Some points, each followed by its number:
-14|-19|-19|37|-1|14|75|9|-25|42|53|36|43|-40|22|-47 0
-15|-18|30|-15|-30|-57|-45|37|-45|-30|-7|-31|-58|42|-29|102 1
27|1|7|-79|34|27|44|39|44|46|12|33|-11|-35|19|-20 2
-34|15|1|127|-32|19|89|-17|-45|17|32|41|65|-35|-4|-5 3
23|39|46|-45|15|-8|49|-23|-33|54|-35|20|-43|25|-43|102 4
-6|9|-7|-65|51|9|-79|7|31|-20|-34|-31|-65|51|-43|-16 5
-34|-27|-30|-3|34|27|25|36|-28|27|41|18|-3|-23|24|-52 6
16|-49|25|-9|-67|-84|-4|32|-8|-39|15|-49|-5|9|-19|55 7
-47|65|11|70|66|43|-41|-63|55|28|-19|23|-6|24|18|2 8
-42|47|-12|-14|87|38|33|-35|-52|66|-14|18|-18|39|13|0 9
-20|-16|-67|8|38|81|-27|10|117|-17|33|42|33|-93|77|-127 10
-43|70|-2|-124|127|50|-45|-34|-51|86|-57|4|-100|85|-9|48 11
-4|21|-65|-64|75|62|-113|-54|-17|19|-4|-53|-57|63|12|-77 12
-34|7|-22|-16|48|28|-29|-14|6|9|-12|7|-28|15|12|-26 13
-19|-21|11|127|-76|-22|45|-13|-43|-19|22|9|51|-15|-19|23 14
14|-41|-17|4|-16|0|-34|50|66|-53|35|-12|1|-40|24|-65 15
10|-63|-19|15|-53|-33|43|32|50|-11|38|-4|74|-46|49|-73 16
-25|22|60|72|-21|-40|-7|-25|-72|-18|-66|1|-23|66|-62|127 17
4|-36|0|-4|-27|-16|49|42|-5|1|11|13|16|-40|18|-7 18
-4|-15|1|-9|-13|-25|-41|-13|24|-21|-12|-32|7|18|-4|2 19
8|-41|-33|72|-52|2|74|13|29|-5|45|10|86|-67|24|-58 20
-7|0|-5|-110|47|-44|-32|0|-27|21|-36|-52|-52|41|-18|37 21
41|-1|9|78|-90|-21|-114|-41|27|-98|-7|-54|43|7|-29|-16 22
-7|20|0|15|12|17|-36|6|34|-31|-7|20|-7|-2|10|-19 23
19|-10|12|-13|-57|-60|-79|-22|-48|-27|-23|-74|-24|68|-39|54 24
-30|3|-62|62|49|70|-92|-20|102|-75|9|-8|10|-9|22|-127 25
-34|28|-18|54|37|41|88|-17|-54|50|-1|49|23|-12|3|2 26
0|-17|8|-61|-16|-52|-86|20|51|-68|-32|-55|-22|22|-5|12 27
35|-13|26|-27|-59|-61|-7|26|-14|-55|-17|-32|-11|10|-21|69 28
-19|-24|8|-62|22|-55|34|45|-61|29|1|-13|-29|27|0|57 29
26|-45|-11|103|-85|-44|48|1|33|-49|27|-37|97|-37|0|-53 30
32|35|-8|52|-36|21|15|-57|-13|23|3|-13|58|-13|0|-20 31
31|51|4|-48|36|22|-20|-67|-60|68|-30|0|-1|56|8|34 32
11|-19|-8|28|-19|2|-91|5|76|-100|-12|-34|-2|-8|-10|-28 33
-6|12|-24|-13|62|58|-29|-3|44|3|-11|13|-9|-15|11|-58 34
33|-63|-36|-2|-70|-5|-103|68|52|-103|56|-24|7|-28|18|-68 35
35|0|10|-64|-5|-12|-34|-3|-43|37|4|-11|-27|37|-5|34 36
36|-42|13|-43|-42|-40|-78|21|4|-45|5|-51|-34|22|-13|38 37
22|8|-2|-18|-27|-17|-76|3|100|-84|-21|-42|37|-19|-15|-31 38
73|-19|1|18|-86|-37|-29|-24|-8|-13|-2|-46|40|8|-9|6 39
24|17|31|-29|6|-20|33|4|-3|15|-10|10|-30|14|-49|69 40
-8|4|-24|-8|25|29|-4|18|10|-5|-10|18|-13|-32|13|-19 41
15|-9|-33|-64|61|28|-29|19|74|-13|17|-6|-38|0|-4|-80 42
-18|-14|6|44|-36|-40|47|-6|-37|14|-3|-11|14|15|0|19 43
-39|17|13|-93|67|-2|11|17|-87|63|-23|-2|-92|57|-8|71 44
53|5|22|-4|-9|6|61|-3|33|31|17|21|12|-36|-8|-2 45
-26|15|9|0|31|31|-41|8|11|-13|-24|7|-28|24|-19|6 46
0|-21|7|-48|-20|-39|-89|18|39|-65|-25|-52|-20|29|-7|22 47
-23|9|-10|-5|32|13|-6|5|18|-11|5|6|-10|-12|14|-28 48
28|-14|22|-31|-19|-3|38|23|18|8|24|9|-15|-10|-30|1 49
36|18|31|-41|13|-10|20|8|-4|7|-9|4|-42|24|-37|53 50
-26|14|-18|23|54|31|-36|-47|-7|-14|-28|-7|-8|33|-3|-25 51
-53|45|-13|13|69|47|-47|-25|-8|3|-18|5|-43|41|0|-21 52
8|36|57|-11|8|-12|47|-28|-70|27|-40|12|-43|37|-66|121 53
23|-23|-16|71|-31|40|-35|23|103|-50|38|24|17|-44|4|-113 54
17|58|1|-43|48|54|-35|-24|61|-14|-30|21|-26|23|-14|-28 55
62|-4|-11|54|-72|-1|-69|-33|53|-56|12|-40|62|-29|1|-59 56
29|-52|4|34|-47|-27|-99|44|108|-103|28|-32|6|-25|-24|-60 57
49|-10|-8|92|-82|-14|15|-44|-30|-2|27|-21|71|-5|-7|-9 58
21|38|42|-41|31|1|32|-22|-27|43|-37|12|-57|28|-41|83 59
-8|7|18|-13|-16|-54|2|-6|-48|1|-21|-40|-25|40|-36|75 60
15|-59|11|-97|-42|-120|-52|62|-41|-56|4|-72|-59|54|-36|79 61
7|44|56|-2|11|-29|39|-28|-72|37|-40|2|-46|53|-61|127 62
30|-4|-2|60|-14|22|86|-21|18|40|43|39|45|-35|1|-42 63
27|35|-19|70|-50|41|-32|-74|48|-12|13|16|93|-44|20|-73 64
13|20|18|-54|1|-5|-74|-50|-81|27|-41|-29|-48|64|-25|67 65
-30|52|-23|11|67|63|-69|-50|47|-12|-40|9|-11|13|12|-53 66
-27|35|-15|-22|49|25|-17|-11|27|10|-15|8|-11|9|3|-7 67
-15|11|-27|-28|26|3|-89|-2|29|-52|-26|-56|-50|37|-14|-8 68
8|-50|-11|18|-54|-32|-26|16|27|-44|3|-23|21|-22|9|-43 69
40|-49|-2|24|-61|-35|67|23|42|-13|19|7|74|-72|44|-35 70
-29|72|16|-52|71|14|-49|-38|-27|16|-69|-9|-63|70|-25|72 71
-6|-11|22|-2|-12|-57|62|-6|-83|41|-3|-13|2|23|-11|61 72
-6|20|1|1|20|-7|44|-17|-60|32|-6|3|-6|23|-8|55 73
42|-12|-19|85|-74|0|-14|-51|-21|-8|22|-14|61|6|-23|-25 74
-32|42|31|-6|16|-20|-117|-36|-35|-63|-69|-43|-64|93|-77|105 75
-55|27|-8|-89|111|32|17|-15|-79|100|-18|23|-76|63|10|43 76
22|-55|-16|29|-73|-48|-1|35|23|-68|45|-55|38|-28|-13|-30 77
20|-64|14|24|-61|-14|56|48|-53|27|51|20|23|-36|16|10 78
9|44|-15|-8|19|45|-87|-75|-33|19|-24|-23|-19|49|-9|-9 79
25|20|-1|60|13|26|106|-25|5|40|32|48|52|-43|-12|-28 80
1|19|1|38|-33|-30|93|-23|-1|23|-9|12|67|-30|17|31 81
-15|-14|50|-6|-7|-27|67|36|-107|32|-10|18|-51|25|-39|127 82
40|-25|13|36|-69|-14|41|24|47|-33|13|7|72|-62|23|-19 83
-22|10|-8|3|34|35|49|-3|-27|52|29|51|5|-2|18|-11 84
5|-41|-19|11|-40|-30|-35|15|26|-54|6|-30|15|-22|9|-22 85
44|32|-2|51|-23|12|-3|-70|-26|32|9|-10|48|-5|8|-10 86
-11|-43|-42|35|-4|1|10|7|40|-12|37|6|37|-49|30|-110 87
42|-34|4|-75|-62|-82|-51|49|38|-84|-6|-57|-13|-10|-12|36 88
46|-45|10|-38|-69|-42|-108|27|11|-64|4|-47|-9|12|-18|27 89
-51|34|-82|-72|127|96|-35|-33|45|76|2|12|-42|14|51|-127 90
-16|-15|-58|13|43|91|-32|7|102|-10|26|30|29|-75|72|-127 91
-34|-4|-9|1|22|5|-24|-9|-17|2|-14|-17|-12|18|5|-14 92
-34|36|34|20|17|-42|-104|-38|-28|-58|-56|-38|-55|85|-62|101 93
-6|12|-3|-28|30|32|46|22|-37|35|-23|28|-20|-7|18|7 94
33|10|-10|-4|-8|58|27|-6|12|54|26|36|43|-34|55|-68 95
13|-18|-4|-3|-5|3|52|17|19|16|18|16|20|-32|26|-14 96
19|-2|-11|-71|36|13|-33|23|51|1|4|1|-48|13|-17|-15 97
-8|-16|-23|12|1|27|5|20|26|-14|17|10|-3|-23|17|-40 98
-14|27|29|-50|14|0|27|24|-68|24|-33|18|-56|23|-17|86 99
0|18|-5|-44|32|10|78|-23|6|82|-2|14|16|-36|26|-14 100
19|-30|39|-90|3|-60|-34|58|-50|-7|-17|-19|-83|45|-28|98 101
24|-31|-2|-8|-49|-34|-76|28|69|-88|-1|-44|2|-14|0|-31 102
40|-34|-25|57|-51|13|-21|5|111|-60|36|-6|60|-59|-4|-108 103
-37|11|63|57|-48|-77|-12|-30|-110|-17|-53|-24|-30|69|-72|127 104
-37|60|8|38|49|46|-22|-51|-17|11|-49|38|-22|30|4|20 105
7|-20|-45|6|-17|21|-26|14|94|-34|34|-10|61|-51|38|-127 106
-55|31|-13|63|48|46|68|-34|-50|50|12|35|27|-1|10|-10 107
-32|31|-35|-89|86|59|-104|-11|74|-1|-39|-11|-48|20|23|-67 108
-7|-11|-11|-26|37|14|-14|10|6|-13|4|-3|-28|8|-4|1 109
15|-72|-23|-10|-53|-68|18|39|12|-36|43|-50|31|-27|14|-43 110
8|7|34|-51|-12|-53|-21|16|-47|-25|-33|-37|-52|48|-32|108 111
-30|7|-16|72|13|19|-39|-25|12|-25|-4|1|2|-3|-10|-38 112
-20|41|-6|-45|74|27|-23|-14|2|20|-26|10|-19|22|14|-17 113
1|-26|-12|1|4|29|29|54|19|11|38|43|0|-45|38|-25 114
-32|-5|30|2|2|-32|-24|28|-31|-10|-4|-13|-45|40|-18|80 115
24|-27|42|-33|-49|-81|-81|16|0|-79|-30|-63|-38|40|-38|63 116
27|-19|-32|6|29|70|41|25|99|26|47|49|41|-63|24|-123 117
1|0|-19|7|20|46|26|18|25|-1|5|27|4|-34|22|-52 118
-4|-74|-8|70|-100|-53|43|33|24|-32|29|-13|60|-56|29|-50 119
18|8|44|-43|10|-25|41|-3|-84|69|-6|-2|-33|30|-24|85 120
-28|-12|-8|-57|26|4|35|25|-24|51|20|15|-5|-11|16|20 121
0|44|8|-5|32|28|37|-18|-26|37|-8|21|-12|4|-9|31 122
-20|-17|11|127|-77|-24|39|-9|-35|-45|14|-5|50|-23|-20|10 123
17|-41|-7|-106|-32|-62|-77|62|-2|-79|-5|-59|-43|28|-21|28 124
5|17|10|-55|10|11|-63|-21|49|-36|-44|-6|-19|0|5|-4 125
3|-44|-22|27|-41|-3|-48|39|45|-77|22|-12|5|-20|21|-37 126
-36|31|7|-34|63|1|2|-38|-56|56|-36|-7|-42|70|-22|54 127
-51|24|-18|10|81|32|-44|-28|-15|4|-25|5|-35|43|5|1 128
11|-12|23|-57|-9|-61|11|2|-37|0|-36|-44|-22|33|-16|78 129
-2|8|-13|-69|51|6|20|18|-37|50|-5|5|-36|20|-3|20 130
-23|-16|-51|77|-9|81|13|20|89|-26|42|56|66|-95|57|-127 131
-16|59|11|-4|49|23|-58|-38|14|-25|-44|-10|-27|29|-29|38 132
8|47|9|41|-6|0|32|-23|8|-13|-17|2|29|9|-9|28 133
27|-34|11|-29|-32|-46|74|34|4|10|33|2|44|-30|7|7 134
15|-4|0|27|18|16|87|5|-18|61|34|31|10|-8|-10|-17 135
-5|13|-71|-59|79|57|-127|-43|3|8|12|-53|-39|43|7|-95 136
-18|65|9|9|58|37|15|-39|-29|35|-55|14|7|25|-14|21 137
25|-29|-1|-125|-3|-46|-39|48|-51|-33|-21|-44|-76|37|-37|76 138
-4|5|4|57|-33|-4|45|-15|-17|3|-5|24|43|-21|1|16 139
-27|18|-22|-10|22|14|13|-31|8|17|-15|-5|12|-11|27|-39 140
-19|-1|-24|-31|33|15|-100|-1|54|-53|-15|-41|-20|26|9|-78 141
-9|69|10|-12|74|45|-14|-75|-101|106|-34|-2|-40|74|-7|53 142
4|-33|-36|20|5|31|-6|18|74|-14|39|1|9|-23|0|-94 143
0|-16|-43|13|0|28|95|38|1|31|45|43|57|-70|24|-80 144
-7|1|4|-4|2|-16|34|15|-33|15|0|-9|7|10|-8|7 145
19|-14|23|127|-114|-42|100|-9|-19|-16|18|20|106|-49|0|10 146
42|7|11|-3|-7|51|41|-11|-20|66|28|40|36|-43|34|-32 147
-12|-9|9|-113|44|-13|-68|42|-11|-12|-17|-31|-90|47|5|31 148
-14|-1|32|-9|-7|-42|-21|25|-50|-20|-11|-23|-56|30|-28|92 149
3|78|-45|-14|103|86|-41|-97|-14|73|-16|34|-8|31|14|-62 150
16|-67|-3|-109|-28|-79|-41|81|-4|-30|19|-58|-51|26|-10|12 151
-36|0|-21|-83|64|21|-101|0|8|-20|-12|-20|-71|44|15|-23 152
-24|-41|-34|-27|22|-22|-42|7|4|-12|15|-42|-17|14|12|-45 153
-36|31|-58|66|42|80|-68|-34|66|-57|-8|8|20|-11|15|-89 154
-8|-25|-8|37|-26|-21|-44|9|69|-55|4|-3|15|-32|30|-45 155
-14|16|0|-51|25|-26|-63|-6|15|-9|-35|-43|-30|37|-8|13 156
19|-8|-19|-25|20|4|-41|25|53|-26|13|-17|-33|14|-31|-27 157
34|-23|25|-69|-59|-69|-50|68|-7|-73|-19|-44|-60|22|-34|83 158
-24|17|-8|-83|85|3|64|4|-75|104|7|18|-63|32|15|26 159
-41|-2|-42|-80|100|74|-64|37|34|6|15|27|-74|2|12|-64 160
-45|4|-20|58|22|24|31|-16|-37|16|20|16|7|16|3|-11 161
45|-15|36|-84|-19|-21|0|35|-46|19|0|6|-25|3|-1|46 162
20|3|0|24|-39|-6|19|-10|37|-25|-15|2|39|-31|26|-14 163
New points follow, each followed by the numbers of its five nearest points above, nearest first.
-25|-15|-29|-69|39|37|-118|27|73|-60|-15|-12|-51|4|28|-63 141 108 152 42 68
-40|55|-37|0|69|72|-59|-45|44|-9|-31|22|-9|16|14|-60 66 34 52 51 55
-19|-11|-26|-25|8|-2|-95|-4|62|-61|-2|-34|-11|0|6|-74 141 33 68 157 153
-18|15|0|64|0|18|37|-31|-4|0|11|24|42|-14|5|-5 139 161 133 31 163
3|7|-16|34|16|58|29|-8|12|20|10|28|34|-36|18|-40 118 95 98 96 147
-27|94|-17|16|109|112|9|-94|-55|120|-10|44|6|32|9|-53 150 9 142 137 107
-40|48|23|-127|118|19|-35|2|-43|62|-54|12|-100|66|6|74 11 44 76 71 127
16|-7|-23|-65|67|48|36|32|46|53|32|38|-14|-42|16|-72 2 118 42 34 114
-35|7|-49|25|48|81|-96|-2|95|-52|14|2|-9|-23|34|-127 25 154 91 10 141
13|2|34|7|-56|-38|-36|-1|-4|-51|-26|-24|6|23|-29|62 28 7 19 60 116
6|-51|6|-68|3|-43|59|58|-37|33|27|-14|-26|-6|2|18 29 121 162 134 145
-3|-27|-47|32|17|51|99|26|16|25|40|57|75|-76|41|-94 144 0 20 117 63
0|-23|35|-2|-32|-40|66|17|-60|39|-1|19|5|-10|-2|73 72 43 73 145 120
35|-41|19|-81|-50|-79|-73|49|42|-72|-13|-35|-11|-1|5|17 88 27 124 89 47
0|48|28|-40|53|12|-38|-24|-11|10|-46|-8|-79|69|-54|39 71 132 127 59 5
28|22|37|-65|-11|-65|-34|8|-8|-32|-41|-44|-44|39|-38|95 111 129 149 60 28
23|-21|-3|21|3|11|88|5|-3|59|41|48|7|-26|-9|-6 135 63 0 45 96
19|13|-11|-15|4|10|-73|-8|93|-70|-18|-22|21|-18|1|-53 38 33 141 155 102
-4|9|-4|28|15|38|-38|3|31|-33|-3|8|-9|-7|4|-16 23 48 112 46 41
-20|-8|17|-8|-18|-53|76|-15|-99|63|1|-18|-8|22|-29|83 72 120 73 82 60
2|-42|-36|28|-15|24|-3|22|95|-31|32|4|84|-68|45|-120 106 87 103 131 143
7|40|-18|5|34|31|-93|-66|-20|10|-25|-25|-4|50|-13|-20 79 51 132 52 128
57|-64|-14|8|-64|-13|-40|59|127|-86|69|-20|39|-78|19|-127 103 106 15 35 57
22|-38|-3|58|-65|-7|-88|45|127|-126|13|-27|47|-45|0|-85 57 103 33 35 102
-39|32|-35|4|70|78|-28|-14|47|18|6|46|-6|-7|18|-95 34 66 13 118 67
-23|-25|-48|28|13|28|5|6|36|-12|42|6|31|-38|39|-112 87 143 106 98 118
-16|15|8|44|-3|22|41|-15|-19|25|-5|39|15|-21|7|22 139 161 122 133 84
-6|33|7|1|41|21|54|-24|-31|25|-7|14|-1|1|1|40 122 73 94 137 145
30|-17|-7|91|-105|-28|-108|-40|17|-105|6|-56|48|-2|-26|-1 22 56 33 39 74
-31|62|24|2|59|49|-78|-27|-19|-25|-54|-3|-43|53|-39|44 132 71 46 128 52
-24|12|7|5|25|-11|62|-29|-56|59|7|3|14|21|-4|31 73 122 145 72 84
15|2|20|-70|-3|-50|-15|-6|-36|-1|-25|-41|-30|49|-14|50 129 60 36 111 21
-19|41|12|-24|36|2|55|-29|-71|68|-19|1|-7|38|-18|67 73 127 120 122 4
20|-49|9|95|-111|-36|107|45|-12|-15|50|40|79|-71|13|3 146 119 20 70 83
22|-34|-15|-89|24|31|-86|47|111|-33|15|-17|-43|-13|10|-103 42 141 97 157 15
-53|55|18|-4|60|3|-20|-41|-24|40|-39|9|-41|50|-6|42 127 105 137 128 71
-17|31|11|-4|21|-5|53|-17|-69|49|-14|4|-8|36|-15|61 73 122 72 120 99
5|51|12|34|13|33|35|-77|-127|94|-3|18|-13|53|-28|71 142 73 32 120 127
-11|-20|7|-65|18|-41|30|33|-47|52|11|-12|-33|37|6|38 29 130 121 36 162
-13|-57|-50|-83|28|11|-21|58|46|2|34|-10|-13|-24|21|-84 42 153 15 143 97
5|1|14|11|-36|-49|7|-8|-38|-25|-10|-29|-6|21|-25|61 60 28 149 129 43
16|-58|28|-59|-61|-100|23|54|-36|-6|13|-41|-4|10|-1|52 7 28 129 29 162
-54|30|6|-108|119|14|16|-18|-91|103|-30|9|-88|82|-18|49 76 44 11 159 127
15|-12|46|41|-74|-90|94|1|-91|11|1|-19|31|12|-40|117 72 82 43 60 104
-43|0|-12|62|32|27|37|-2|-35|28|21|40|10|-2|8|-18 161 107 84 26 135
17|-61|17|127|-127|-84|118|38|-54|-36|57|-12|113|-53|-34|55 146 14 123 30 119
5|-4|37|-5|-58|-43|-16|22|-21|-27|-21|-11|-9|14|-9|66 28 7 149 60 115
-27|15|-13|49|8|0|-44|-37|16|-10|-15|-8|25|4|8|-33 112 51 23 92 140
54|-57|54|104|-127|-110|104|27|-29|-41|30|-15|109|-54|-18|79 146 14 123 30 119
-8|-7|3|-111|38|-22|-62|29|3|-15|-13|-23|-80|47|2|34 148 21 156 5 152
9|-42|0|-59|3|-59|65|53|-46|58|36|-2|-23|2|5|37 29 121 162 72 134
42|-15|8|-82|7|3|34|45|56|24|17|17|-14|-41|4|-8 2 49 45 96 97
20|-9|-19|49|-40|-11|16|-4|27|-36|19|-9|51|-33|11|-30 163 83 69 85 155
-22|23|71|40|-47|-78|-18|-18|-107|-24|-72|-23|-44|87|-71|127 104 17 62 60 111
44|-16|3|89|-85|-20|15|-33|-40|1|23|-19|57|2|-5|-4 58 74 14 123 31
35|-35|19|-58|-63|-64|-64|61|-6|-77|-27|-42|-50|19|-18|50 158 116 37 124 88
-42|66|6|57|51|51|-55|-46|-17|-16|-37|29|-39|47|-17|52 105 132 128 52 8
1|27|12|-22|-6|-21|1|-11|-22|13|-28|-10|-7|22|-2|29 145 73 50 60 92
5|-62|-13|-113|1|-47|-43|60|12|-28|16|-52|-49|20|22|-21 151 124 153 148 27
-34|48|-10|57|13|21|-53|-34|25|-48|-24|-11|8|19|-14|-17 112 51 23 46 132
-1|-29|-13|17|-32|-6|-51|46|45|-68|21|-17|-3|-31|7|-36 126 15 85 155 69
-10|16|-15|-40|42|47|45|16|-14|9|-4|34|-32|-29|15|-11 94 41 84 118 121
15|-28|7|-48|-5|-9|-101|25|-39|-30|3|-36|-56|50|-24|24 37 47 156 148 36
-6|31|-43|-38|120|99|23|-31|43|66|36|51|-35|-9|11|-106 90 34 150 160 42
-57|33|-72|-74|127|91|-29|-31|58|52|4|11|-30|10|60|-127 90 160 108 34 150
56|6|-16|31|-62|8|-62|-28|55|-50|16|-37|63|-19|9|-55 56 38 155 69 64
8|-23|-4|28|-31|-1|-48|7|82|-51|0|-16|33|-16|32|-43 155 126 85 69 15
-35|-15|-59|-114|127|72|24|23|-15|69|13|26|-102|19|37|-58 160 90 159 76 130
22|-15|25|127|-103|-29|98|-4|-16|-10|24|29|102|-44|-5|19 146 14 123 3 58
-8|-5|4|-21|39|17|-3|0|15|7|10|3|-48|24|-35|-25 109 13 46 48 97
17|-61|34|61|-91|-77|100|25|-57|27|41|-8|58|-35|-2|52 78 146 14 43 134
24|-38|22|-26|-57|-26|-90|22|-38|-20|6|-45|-43|17|-3|18 37 89 24 47 116
34|-96|-25|10|-89|-33|-118|71|63|-112|40|-45|13|-39|12|-65 35 57 102 126 15
-9|-21|-4|23|2|1|40|11|5|-2|24|22|26|-31|13|-21 96 18 98 118 114
-15|19|19|23|-9|-23|3|-23|-32|10|-31|-19|-12|35|-24|68 60 73 115 149 40
12|-32|8|-23|-19|-35|90|30|-26|39|19|-2|21|-23|12|21 134 18 96 145 78
52|-6|9|-30|4|6|-49|40|93|-48|11|-4|-40|-19|-15|-17 157 97 15 102 125
23|-46|6|-77|-23|-55|41|44|-5|22|24|-23|-6|-7|16|-2 134 49 18 162 29
1|-16|-8|42|-29|1|-21|-7|73|-42|7|-14|31|-23|22|-37 155 163 69 85 126
-13|65|-51|-7|104|108|-47|-72|3|67|-9|13|1|19|19|-94 150 90 66 34 52
34|16|40|50|-73|-46|98|-20|-18|6|-9|18|58|-32|4|59 81 139 146 43 133
-6|-7|19|6|-6|-18|53|6|-33|28|2|7|1|4|4|26 145 43 73 72 122
-17|53|24|-8|30|3|-85|-27|12|-42|-46|-20|-35|42|-18|49 132 156 46 68 125
35|31|-9|88|-38|44|-1|-86|41|4|6|22|101|-47|25|-65 64 31 86 74 163
-3|-10|-4|-9|1|-43|36|8|-37|23|3|-5|-2|6|-2|24 145 43 73 72 29
-10|10|-5|27|10|50|18|2|34|-6|-12|39|13|-42|32|-28 118 98 41 48 23
-10|29|-32|-29|110|78|25|-18|31|52|37|56|-35|-4|4|-73 34 113 84 90 13
-30|14|-31|69|26|33|-29|-35|14|-26|14|4|13|-2|-2|-50 112 51 23 48 98
14|-4|32|-51|-9|-47|3|8|-28|-3|-33|-54|-23|37|-17|67 129 60 111 149 28
-1|23|5|29|13|25|-61|-19|62|-37|-13|-5|-12|11|-32|-19 23 46 112 157 125
-11|50|14|49|-6|13|19|-32|-11|-14|-21|35|27|-6|-2|14 133 139 122 31 161
17|-8|-17|71|-20|39|-16|25|95|-52|43|16|17|-52|-4|-112 54 103 143 106 87
36|66|4|-27|38|38|8|-90|-51|90|-25|10|12|36|12|18 32 137 142 122 9
5|31|-14|-41|51|21|86|-16|-9|81|1|35|26|-26|38|-31 100 84 147 94 135
-23|-17|5|4|6|1|47|15|-30|32|24|16|-1|3|1|17 145 121 84 73 135
29|5|25|-25|9|3|26|7|25|15|-1|28|-14|-13|-17|2 49 45 96 50 109
-1|0|1|-9|-1|7|62|8|-15|34|14|23|16|-23|21|19 96 145 84 121 18
5|5|-5|84|-47|4|49|-26|34|-5|4|23|91|-73|22|-48 20 83 163 63 139
17|45|10|-40|10|-4|-49|-49|-85|37|-42|-29|-43|79|-29|63 65 32 127 71 36
22|-83|-14|-107|-32|-65|-37|79|38|-40|28|-53|-31|-17|19|-33 151 124 88 110 37
-10|75|-44|-30|102|89|-56|-82|-5|69|-15|23|-19|40|27|-59 150 66 113 52 90
-55|24|-13|71|47|41|70|-35|-49|56|18|45|24|8|5|-19 107 26 161 84 135
-36|9|-21|31|20|4|21|-28|-35|14|6|7|14|15|-18|8 161 145 92 73 122
26|19|17|23|-30|7|7|10|52|-45|-15|20|25|-29|1|21 163 133 23 83 139
23|9|45|-66|-26|-79|-20|11|-26|-37|-40|-59|-43|44|-49|116 111 129 1 60 149
-2|-3|14|-3|5|-32|23|9|-27|31|-13|-14|-20|25|-10|30 145 73 60 40 43
35|-22|25|-79|-54|-70|-59|61|-7|-81|-12|-42|-57|21|-27|89 158 116 124 61 88
-40|66|1|-67|93|13|-49|-33|-25|18|-82|-3|-76|69|-15|80 71 127 11 132 44
-36|-11|-2|-77|52|-17|20|14|-77|62|-9|-1|-68|55|-6|43 44 130 159 29 127
18|-42|-30|9|-29|-11|-12|39|80|-67|33|-13|41|-52|25|-84 15 106 103 155 126
-25|-27|-38|-12|54|38|26|26|-10|44|35|25|-11|-16|28|-61 6 118 84 114 41
54|4|61|26|-54|-33|71|16|-17|-1|-1|29|6|-9|-48|91 40 50 139 49 72
5|2|20|-4|-26|-20|-49|6|12|-55|-32|-23|5|0|-7|47 19 47 28 37 85
0|-54|-21|-49|-11|-18|-17|31|16|-7|16|-13|5|-10|37|-34 153 85 98 69 18
-20|34|-18|28|50|82|-70|-25|30|-19|-16|20|-21|3|7|-34 66 34 52 51 23
-40|66|1|46|52|61|7|-58|-5|28|-37|26|-9|17|4|14 105 137 8 122 52
23|7|7|22|-33|-19|26|-3|27|-6|-16|-6|28|-38|24|16 163 139 96 133 18
-26|25|12|-17|34|2|54|-15|-82|59|-12|3|-19|23|-17|63 73 120 122 99 127
-7|37|9|-43|8|2|-60|-15|59|-25|-50|-4|-10|-15|4|3 125 23 156 67 55
0|-20|5|-56|-1|-45|27|41|-74|13|-11|-7|-41|35|-30|62 29 129 99 60 162
10|-34|-11|64|-65|-12|73|15|9|-11|30|7|66|-56|30|-47 20 70 83 119 16
-30|4|-17|-47|43|10|-118|-10|69|-50|-12|-37|-28|26|16|-51 141 68 152 108 125
18|11|21|76|-51|-31|112|-32|-51|31|8|19|62|-28|-14|63 81 139 3 14 43
-21|-31|-54|28|-3|14|0|3|52|-23|30|0|34|-36|32|-101 87 143 106 98 15
-37|7|-7|31|36|2|31|-25|-48|25|10|-5|14|25|-10|0 161 145 73 92 122
-2|-66|-9|64|-95|-53|25|14|16|-35|40|-22|65|-37|23|-40 119 30 77 16 110
-10|63|8|-11|57|52|-32|-83|-87|95|-38|3|-34|55|-1|22 142 32 127 9 137
0|-26|6|-53|7|-46|24|21|-65|33|18|-24|-45|27|4|47 29 129 36 162 72
9|30|-17|-100|52|21|-59|20|57|-13|-12|-15|-44|8|15|-33 97 42 125 5 152
-25|58|1|-23|72|31|22|-40|-27|34|-41|7|-21|39|-15|32 137 9 127 122 113
-3|45|19|30|20|17|27|-81|-127|83|-2|20|-28|65|-27|83 142 73 62 127 53
-46|67|6|-127|124|37|-21|-16|-49|74|-54|27|-100|72|8|65 11 76 44 71 127
31|-9|-11|-70|1|0|-53|-7|-38|26|7|-13|-30|28|5|6 36 109 162 130 156
21|-56|-11|29|-71|-11|-107|35|115|-120|37|-39|-5|-27|-16|-65 57 35 102 33 126
15|56|12|-20|40|47|-7|-31|52|9|-22|29|-30|-3|-29|-18 55 67 34 113 46
12|-14|-13|28|-30|-10|-54|17|65|-50|6|-14|23|-33|24|-45 155 126 85 15 69
-32|18|-31|-48|94|80|-7|-3|28|19|5|19|-28|-1|19|-64 34 160 13 113 67
53|-55|52|116|-127|-95|104|18|-11|-38|37|-8|106|-80|-26|57 146 30 123 14 119
19|-1|-1|-48|43|27|-22|9|43|3|1|7|-42|3|-30|-5 97 109 157 67 46
-21|46|-51|-34|127|101|18|-14|37|72|22|52|-32|-14|8|-96 90 34 150 160 113
-20|-18|0|45|-27|-35|57|-13|-69|16|8|8|36|12|-9|38 43 72 139 145 73
-36|19|-19|49|-9|7|-55|-30|38|-34|-25|-13|11|20|4|-54 112 23 51 155 19
-12|-10|45|-1|-11|-40|60|47|-117|31|-14|29|-53|32|-32|127 82 120 99 53 72
